One turn sends every row of this set to another row. A few are shown first. Where does it send the rows asked after them?
bazu: [-1.06 -0.26  1.83  1.76  0.10 -2.02  0.65 -0.30  1.12 -0.28  1.31 -0.10
  0.18  1.12  1.38  3.15]
tigos: [-1.50 -2.54 -1.70  0.99 -1.57 -0.35  1.96  0.24  0.85 -1.61  0.02 -0.58
  1.97  1.01  2.69  0.42]
Porim: [-1.57 -2.84  1.90  0.95  0.10  1.13  1.62  1.34  1.27  0.05  1.40  1.80
  0.67  1.07  2.54  0.55]
Tege: [ 0.95 -0.41 -1.00  2.37 -0.95 -0.66 -0.30  0.82  0.46 -0.18  0.92  1.02
  0.20  0.89  1.41  0.21]
lako: [-0.95 -1.59  0.30  2.65 -0.63 -0.34  1.94  2.24  1.22 -0.26 -1.15 -0.21
 -0.25  1.04  2.15 -0.31]
lifak: [ 0.66 -1.17 -0.62  2.75  0.07 -0.30 -0.04  0.84  2.28 -0.67  1.44 -0.57
  1.62  1.30  1.11  0.44]
Poz: [-1.99 -0.92  1.17  0.09 -1.37 -0.06  1.46 -0.28  2.43  0.79  1.46  0.00
 -2.06 -0.25  2.11  1.44]
mepan: [-1.20 -2.49  0.45  0.10 -0.54 -0.28 -0.20 -1.62  2.19 -0.66  1.21 -0.70
 -1.75  2.64  2.93  0.65]
Tezin: [-0.77 -1.34 -0.32  2.62 -1.07  0.62  1.52 -0.44 -0.87 -1.72  0.20 -2.17
  0.37 -0.58  1.64  1.08]
mumul: [-2.05 -0.86  0.12  0.85 -2.57 -0.44  0.53  1.18  0.52 -0.43  0.36 -0.72
 -0.26  3.44  3.03  0.44]
mupa: [-2.29 -0.96 -0.19  2.11 -0.07  1.48  0.77  0.65  1.83 -2.51  3.53 -0.56
  0.41  1.07  1.72  1.51]
gored: [-0.74 -0.40 -0.28  1.74 -1.68  0.40  0.46 -0.78 -0.18 -1.10  1.70 -1.98
 -1.94 -0.37  1.71  0.44]
duv: [-3.48 -1.28 -0.34  1.23 -1.95  0.85  0.67  0.28  1.58 -2.24  2.47  0.02
 -1.38  0.70  1.84  0.96]
guvu: [-1.46 -1.11  0.13  0.93 -0.08  1.16  0.15 -0.55  0.61 -1.45 -0.71  0.26
 -0.15  1.12  0.63  3.18]
gusid: [-1.22 -0.56 -0.63  3.40  0.35  1.62  0.36 -0.63  0.89  1.05  2.33 -0.54
  0.49  0.39  2.18  1.55]
fis: [-1.21 -2.55  1.67  0.38  0.73  0.32  2.00 -1.60  1.19  0.47  1.93  0.67
  0.67  1.31  2.09  1.45]
molod: [-1.61 -0.50  0.09  1.20 -0.54  2.36 -0.28  1.24  0.58 -2.24 -0.72  0.05
 -0.12  1.11  2.46  1.53]
rifam: [-0.48 -3.24  1.47  1.15  0.63 -0.06  1.64 -1.01  1.52 -2.53  0.85 -0.88
 -0.69  1.91  2.98  0.90]
Pudur: [-2.53 -3.23 -0.63  2.20 -0.34 -0.68 -0.38  0.14  0.26 -1.43  0.60  0.36
  0.17 -1.38  2.06  0.72]
pav: [-1.28 -1.14  0.63  1.93  0.32 -0.81  0.52  0.47  0.30  0.81 -0.62 -0.67
 -1.27  2.49  2.30 -0.33]
Bos: [-2.41 -2.03  1.59  0.66 -1.27  0.60  0.39 -0.26  3.23  0.11  1.20 -0.23
  0.14 -0.84  2.53  1.85]
sulen: [-1.77 -1.87 -0.06 -1.22  0.56  0.66  0.39  0.87  0.85 -1.33  1.35 -1.98
 -0.32  1.01  3.35  1.40]
gakig: [-1.81  0.72  1.66  2.69 -0.05 -1.68  1.17 -0.53  1.49 -1.07  1.32  0.47
  0.65  0.04  2.81  1.38]
Daz: [ 0.38 -2.54  1.71  3.06 -0.15 -0.26  1.84  1.03  1.06 -0.57  1.85 -0.12
  0.65  0.30  3.29  1.87]
peg: [-3.02 -1.80 -0.10  1.65  0.70 -0.89 -0.93 -0.93 -0.10 -0.74  1.52  0.84
 -0.74  0.12  2.25  2.20]
muv: [-0.82 -1.61 -2.80  0.94 -1.28 -0.05  2.09  0.19  0.80 -1.07  0.27 -0.98
  0.10  1.91  2.11  1.85]
geme: [-1.75 -2.41  0.90  3.45 -1.78 -1.29  1.80  1.00  1.09 -0.19  1.60 -0.11
 -0.86  1.22  3.98  1.23]
zov: [-0.64 -1.86  0.81  1.17 -2.26  1.01  0.97 -0.87  1.19  0.27  1.24 -1.10
  0.44  3.52  1.95  1.20]
tepo: [-1.39 -1.12 -0.14 -0.64 -0.54  0.64  0.31  0.82  0.93 -0.97  0.67 -0.32
 -0.58  0.92  5.31  0.73]
pivos: [-2.69  0.52 -0.95  2.59 -0.41  1.62  0.52  0.07  0.46  0.58  0.70  0.23
  0.28  0.80  3.94  1.71]

duv moves to Tezin
lako moves to fis
Where do these go?
mupa moves to gored
tepo moves to lifak
geme moves to rifam
gakig moves to sulen

One turn sends every row of this set to another row. A few are shown first. Where does it send the rows asked after them?
T: [-0.86 -1.64 -0.86 -0.37  1.66  0.08  0.24 -1.83  0.19 -0.31  0.84  0.75
  0.61 -0.25  0.72  1.29 -0.68]
R: [-0.65 -0.21 -0.67  0.25  1.32 -1.16  0.33 -1.89 -0.75  1.25 -0.05 -0.43
  1.18  0.51 -0.23  1.23 -1.16]
S: [-1.75  0.32  1.99  0.64  1.26  0.64 -0.12 -0.67 -0.95 -0.65  0.72 -0.82
 -0.71  0.56  0.02 -0.07 -0.50]
J: [-0.66 -0.14 -0.15  0.35  1.08 -1.32  0.55 -1.65 -1.15  1.29 -0.15 -0.25
  1.43  0.38 -0.42  1.32 -1.11]
Z: [-0.76  0.54  0.71  0.91 -0.38  0.32 -1.17 -1.29 -0.63 -1.12 -1.02  0.52
 -0.89  1.11 -0.25  1.72 -0.15]
M: [ 0.21 -0.03  1.86  0.26  0.76 -0.56  1.08  1.15  0.38  0.75  1.30 -0.54
  1.80 -1.11 -1.35 -1.84  0.54]
P: [ 1.48  0.29 -1.50  0.32 -1.23 -0.47 -0.55  0.62  1.53 -1.30 -0.48  2.02
  0.30 -0.59 -1.59  0.31 -0.16]
V: [ 1.08  1.52 -0.23  1.68 -0.96 -0.97 -0.22  0.59  0.93  2.26 -0.27 -0.32
  0.33  0.89 -1.30 -0.79  0.66]
B: [ 1.15  1.32 -0.46  0.79 -1.33 -1.03 -0.10  0.71  0.67  2.36 -0.39 -0.56
  0.25  0.56 -1.54 -0.50  0.73]
Q: [ 1.52  0.17 -1.33  1.02 -1.37 -0.32 -0.67  0.21  1.47 -0.82 -0.65  2.33
  0.53 -0.72 -1.39 -0.04 -0.64]
H: [ 1.69 -0.08 -1.12  0.72 -1.09 -0.39 -0.70  0.32  1.21 -1.26 -0.58  2.35
 -0.13 -0.76 -1.45  0.26 -0.11]
N: [ 1.76  1.28 -0.39  1.22 -0.83 -1.22 -0.19  0.34  0.53  2.20 -0.46 -0.52
  0.43  0.77 -1.35 -0.24  0.97]
C: [ 0.01 -1.08 -0.33 -0.48 -0.31  1.81  0.53  1.31  1.77 -0.13  1.59  1.38
 -0.30 -1.06  0.34 -0.70  1.27]
E: [-1.71  0.15  2.10  0.56  1.02  0.68  0.29 -0.34 -1.06 -0.54  1.43 -0.42
 -0.70  0.70  0.22  0.21 -0.46]
A: [ 0.06  0.34  1.37 -0.16  0.71 -0.48  1.06  1.34  0.77  0.48  1.60 -0.61
  1.89 -0.76 -1.60 -1.84  0.35]
F: [ 0.57 -1.15 -0.29 -0.12  0.33  1.84  0.78  1.28  1.44 -0.46  1.82  1.32
 -0.01 -0.92  0.56 -0.39  1.28]
K: [-0.04 -0.92 -0.21  0.26 -0.06  2.02  0.51  1.35  1.93 -0.21  1.30  1.61
  0.14 -0.93  0.57 -0.72  1.27]
X: [-0.99  0.40  0.62  1.05 -0.08  0.53 -1.18 -1.21 -0.65 -1.33 -0.86  0.27
 -1.30  0.78 -0.27  1.38 -0.56]
W: [ 0.07  0.04  1.69  0.32  0.65 -0.44  0.82  0.95  1.02  0.82  1.45 -0.24
  2.24 -1.01 -1.12 -2.12  0.15]
Y: [-0.91 -1.59 -0.55 -0.40  1.30 -0.26  0.13 -1.89  0.18 -0.60  1.20  1.33
  0.47 -0.17  0.71  1.43 -0.56]

J moves to E
A moves to C
Where do these go?
H moves to N
R moves to S
Q moves to V

